(in the rows, 128 means zero)
Named turns come first, each shown by rows before and after it. Which turns, in which order, take the first row of each pair that follows to the second? Write the first one first, as in the answered first pair.
z_364 (before |-> after):
[130 132  96 127 139 106 148 102] |-> [113 147 103 136 103 126 118 112]
[109 143  80 112 115  95  93  94] |-> [115 140 113 102  88  97  77 127]
[113 157 120 160 134 165 127 134] |-> [127 140 148 136 119 162 124 167]
[133 107 112 137 161 108 140 152] |-> [106 131  96 164 149 121 125 128]
z_900 (before |-> after):
[103 164  55 135 114  96  31 103] |-> [130 132 152  93  77 112  23 184]
[139 155 106 122 122 164 141 149] |-> [148 149  85 110 126 131 133 137]
[148  85 105  86 179  82 183 112] |-> [132  89 187 112 153 158 195 167]
z_952 (before |-> after):
[ 92 143 109 171 158 182 154  99] |-> [ 85 146 140 167 120 202 133 123]
[ 90 158 128 156 101 162  99 122] |-> [ 95 156  90 154 127 139 113  92]
[ 97 130 109 164 120 151 106 126] |-> [ 97 126  98 165 138 144 115 118]
[141 128 141 143  95 145 109 116] |-> [147 129 114 147 112 123 111  96]
Now pairs of rows:
(2 to 3 turns a pair)
[119 162 106 126  53 125  50 123] |-> [178 110 124  67  97  63  91 145]
z_952 z_900 z_952
[ 93 140 147 136  95 168  79 135] |-> [128 111 146  87  98 105  73 145]
z_952 z_900
[143 126 148  96 147 105 142 154] |-> [ 95 170 124 140 114 148 113 130]
z_952 z_900 z_952
[ 84 158 130 154  91 181 103 131] |-> [154  98 115  78 145  73 135 136]
z_952 z_952 z_900
[139 135 220 191  82 210 159 162] |-> [149 154  97 125  24  77  46  91]
z_900 z_364 z_900
[ 96 157 125 147  92 149 106 127] |-> [114 136 148 109  81 125  95 154]
z_900 z_900
[137 116  98 106  88  78 101 128] |-> [140 112 118 103  80  84 100 147]
z_900 z_900 z_900
[ 90 167 161 167  89 178 109 137] |-> [100 166 142 131  63 131  71 138]
z_900 z_364 z_900
[155 112 147 118 138 113 164 130] |-> [145 127 136 103  92  99 112 125]
z_952 z_952
[ 96 167  91 158  90 172  95 103] |-> [170 103 118  65 114  75 108 138]
z_952 z_900
[116 121 178 133 103 186 106 149] |-> [127 122  73 135 167 118 122  72]
z_952 z_952
[180 103 118 107 145  82 103 162] |-> [170 113  85 139 185  93 129 128]
z_952 z_952 z_364
[ 88 172  97 160  80 150  74 111] |-> [ 90 167  82 184 136 156 125  86]
z_364 z_900 z_952
[ 81 162 120 136 104 151 106  99] |-> [143 105 162  81 144 106 154 143]
z_364 z_364
[107 144 129 178 183 193 167 118] |-> [ 85 173 118 151  88 176  71 123]
z_364 z_952
[153  97 103  91 159  90 146 125] |-> [117 121 125 149 165 175 173 127]
z_952 z_900
[159 104 118  77 131  91 115 141] |-> [118 138  68 138 153 130 129  91]
z_900 z_900
[135 141 124 101 105 101  80 114] |-> [115 142 174 131 105 163 111 144]
z_364 z_900
[113 127  82 165 208 130 191  83] |-> [162  83 195  67 124  98 138 189]
z_900 z_952
[155 142 169 110  91 120 134 149] |-> [151 141 163 142 134 145 181 135]
z_364 z_900
[166 108 179 122 134 154 170 186] |-> [119 155  96 184 153 182 164 113]
z_364 z_364
[114 157  95 158 117 156 111  96] |-> [146 133  78 116 136  96 112  94]
z_952 z_900 z_364
[125 148  96 173 164 171 162 115] |-> [144 137  56 125 147  95 125  99]
z_952 z_900
[129  82  87  76  88  99 104 135] |-> [ 85 112  53 139 106 138 116  92]
z_900 z_900
[160  93 201  99 127 164 161 148] |-> [173  90 122  98 180 114 180  89]
z_952 z_952 z_952
[107 128 189 120  92 152 104 161] |-> [135 106 180  85 104 104 105 161]
z_364 z_952
[128 124 147  79  76  82  96 161] |-> [106 146 107 105  70  85  77 128]
z_900 z_900 z_364
[151 115  89  95 141  90 167 120] |-> [141 117 156  86  81 130 135 171]
z_952 z_952
[127 118 109 127 146  97 137 112] |-> [122 123 159 123 109 136 125 154]
z_952 z_952
[157 109 121  96 155  84 147 121] |-> [114 144 130 164 154 170 163 114]
z_900 z_364 z_364
[133 128 109 165 126 174 102  71] |-> [151 113 142 120  80 151  70 111]
z_364 z_900 z_364
[125 118 137 146 148 148 159 129] |-> [134 113 156 129 138 144 152 146]
z_900 z_952
[156 117 154 116 149 109 123 160] |-> [134 139 155 128 109 128  92 157]
z_364 z_952 z_952
[126 130 164 154 130 130 161 161] |-> [110 147 151 170 117 143 144 147]
z_364 z_364 z_364
[107 136 205 127  93 184 107 173] |-> [131 117 117 147 217 135 194 106]
z_364 z_364
[118 141 125  80 110 102 105 108] |-> [104 144 172 106 106 158 122 135]
z_364 z_900
[138 128  74  96 127  75 108  95] |-> [121 137 160 103  68 136  83 157]
z_364 z_900
[114 155 100 182 171 177 157  84] |-> [ 99 172 124 159  87 188  91 108]
z_952 z_952
[150 104 158  83  67 102  82 175] |-> [137 124  47 140 163  82 138  78]
z_364 z_364
[ 85 152  58 138 139 113 119  73] |-> [145  99 100  72 164  58 145 119]
z_900 z_364
[127 130 147  88  72  77 134 155] |-> [114 133 177 136 104 141 184 161]
z_364 z_900
[140  90 147  92 177 116 161 135] |-> [128 103 113 112 190 120 161 103]
z_900 z_900
[159 114 141 124 187 125 184 160] |-> [101 170  88 177 150 164 136 108]
z_952 z_900
[117 151  47  95 160  48 107  71] |-> [105 156 162  75  49 111  44 167]
z_364 z_900
[104 170  93 151 175 133 122 114] |-> [112 152 165 145 167 164 142 169]
z_900 z_952 z_900
[120 126 118 132 120 103 112  91] |-> [141 107 150 116 137  98 139 114]
z_900 z_364
[103 152 187 166  88 192 115 165] |-> [130 123 209 134 100 171 133 187]
z_364 z_364 z_952
[112 141  89 144 119 120 101  87] |-> [161  91 151 102 151 100 144 140]
z_900 z_364 z_952
[115 129 163 126  72 149  96 133] |-> [147  96 118 124 167 106 163  94]
z_364 z_364
[184  90 159  92 159 102 150 174] |-> [120 158  52 150 120 113  86  88]
z_900 z_952 z_900
[122 131 133 126 118 176  87 138] |-> [122 128 106 142 155 177 119 117]
z_364 z_900
[ 86 137  93 147 151 139 111  99] |-> [132  95 124  95 158  90 123 131]
z_900 z_952
[123 156  93 141 135 133 122 100] |-> [144 141 134  96 100 116 100 143]
z_364 z_900 z_364
[164 101 162 104 155 114 169 153] |-> [145 128  87 104 134  74 112 100]
z_952 z_900 z_900
[112 152 150 127  93 153  77 157] |-> [128 142 122  95  92 104  68 143]
z_900 z_900
[164  85 126  87 176 114 174 153] |-> [ 89 159  91 155  98 186 101 116]
z_364 z_364
[124 110 113 115  85 108  83 152] |-> [142  87 154 116 108 126 119 182]
z_900 z_364
[144 112 113 102 135 100 107 137] |-> [126 114 144 142 148 156 142 153]
z_952 z_900
[139 127  61 130 177  68 152 101] |-> [151 120 150  81  80  81  91 178]
z_900 z_952
[105 161 112 158 117 142 106 114] |-> [104 155 137 162 119 159 119 130]
z_952 z_952 z_952
[147 112 166  67  66  89  89 152] |-> [156  87 188 111 167 131 197 154]
z_952 z_900 z_364
[106 150 127 124  57 127  64 165] |-> [138 120 156  93  74 108  88 191]
z_900 z_364
[119 153 171 139 111 173 120 114] |-> [157 129 133  86 122  91 111  99]
z_900 z_900 z_952
[130 138 192 109 101 145 107 181] |-> [146 124 184  85 115 113 112 181]
z_364 z_952
[131 111 160 123 140 145 180 151] |-> [112 124 161 142 118 170 162 148]
z_900 z_952
[112 113 156 164 121 202 158 157] |-> [173  69 143  88 145 104 155 159]
z_364 z_900 z_900
[128 111 193 128 126 137 136 189] |-> [147 102 121  97 149  55 121 147]
z_900 z_900
[140 129  87  93 119  70  90  93] |-> [138 132 105  85  92  78  69 114]
z_364 z_364
[108 166  88 173 127 130 113  74] |-> [112 150 179 164  96 178 117 144]
z_900 z_900
[134 101 187 131 108 150 142 193] |-> [ 82 150 123 192 104 181 119 132]
z_364 z_364 z_364
[165 100 164  77 117  88 120 165] |-> [108 142 174 158 111 196 136 154]
z_952 z_900
[105 120 154 164 150 183 128 131] |-> [112 126  94 124 120 108  71  98]
z_952 z_900
[111 129 130 164 130 149 176 128] |-> [137 116 134 103  87  91 124 144]
z_900 z_364 z_900
[141 130 152  98  90 107  92 153] |-> [138 132  84 129 154  89 133  97]
z_364 z_364
[104 148 109 189 161 176 154 114] |-> [ 90 167 102 172  96 165  91 116]
z_952 z_952
[142 106 182 148 166 148 194 132] |-> [170  90 165 113 169 102 183 130]
z_900 z_900
[131 104 122 100 112 131  87 154] |-> [151  87 122 100 146 121 123 152]
z_364 z_952
[116 130 167 162 147 197 147 126] |-> [141 115 101 134 192 114 154  82]
z_364 z_364 z_900
[154 105 118 141 199 107 194 124] |-> [119 138  97 182 183 144 178  98]
z_900 z_364
[153  91 173  96 108 130 137 183] |-> [148  88 150 133 165 146 187 154]
z_364 z_900
[135  98 145 137 136 124 167 129] |-> [118 116 145 154 106 149 147 129]
z_364 z_952
[149 113 146 119 177 147 176 131] |-> [157 111 140 112 180 129 172 128]
z_900 z_900
[112 141 126 205 212 196 199  98] |-> [145 107 239 135 143 193 164 197]
z_952 z_364
[112 123  84 160 108 148 121 123] |-> [113 118 120 158  92 163 119 149]
z_952 z_364
[ 98 126 142 152  94 145  86 168] |-> [132  91 110 140 180  99 151 144]
z_364 z_364
[109 151  64 153 138 123 116  76] |-> [111 153 100 124  74 119  66 111]
z_364 z_900
[127 126 151 131 147 143 145 143] |-> [114 138 150 144 135 156 133 137]
z_364 z_364 z_364
[105 126 168 155 103 168 126 146] |-> [143  91 117 109 150  78 141 113]
z_900 z_900 z_364
[170 116 157 132 179 145 167 115] |-> [186 107 168 102 158 126 148 131]
z_364 z_900 z_952
[155  98 137 100 163  89 148 131] |-> [102 146 154 158 107 174 111 135]
z_952 z_900 z_952
[124 128  91  48  67 125  80 119] |-> [144 109  65  49 130  94 122  93]
z_364 z_364
[112 160 128 139 155 159 186  94] |-> [104 182 114 106  82 129 107  93]
z_952 z_900 z_364
[144 119 103 102 141  89 124 120] |-> [119 134 112 149 162 145 154 113]
z_900 z_364 z_364
[114 128 152 173 160 179 166 140] |-> [124 120 162 165 161 177 168 151]
z_364 z_364 z_364
[164 101 152  82 141  76 132 142] |-> [ 93 168  98 156 102 142  91  92]
z_900 z_900 z_364
[110 157 127 136  73 147  86 134] |-> [162 110 122  85 134  73 128 138]
z_900 z_364 z_364
[128 152 147 116  99 116  78 165] |-> [126 142 167 154 157 155 148 168]
z_364 z_900 z_364
[126 124 140 135 105 139 115 138] |-> [132 118 108 139 143 120 142 113]
z_952 z_952
[118 130 157 145 101 173 122 119] |-> [120 131 110 153 145 155 147  82]
z_364 z_900
[110 132 175 140 106 182 139 190] |-> [144 115  68  98 165  66 142 120]
z_900 z_900 z_364
[101 147 153 161 178 204 174 132] |-> [148 109 173 111 190 154 190 159]
z_900 z_952
[133 121 151 114 129 124 131 145] |-> [114 138 113 141 141 127 128 112]
z_364 z_364
[159 158 122 147 155 185 193 114] |-> [193 137 146  63  86 120 123 151]
z_952 z_900 z_900
[128 122 146 153 147 168 157 138] |-> [148 111 154  97 100 121 108 155]
z_900 z_900 z_952
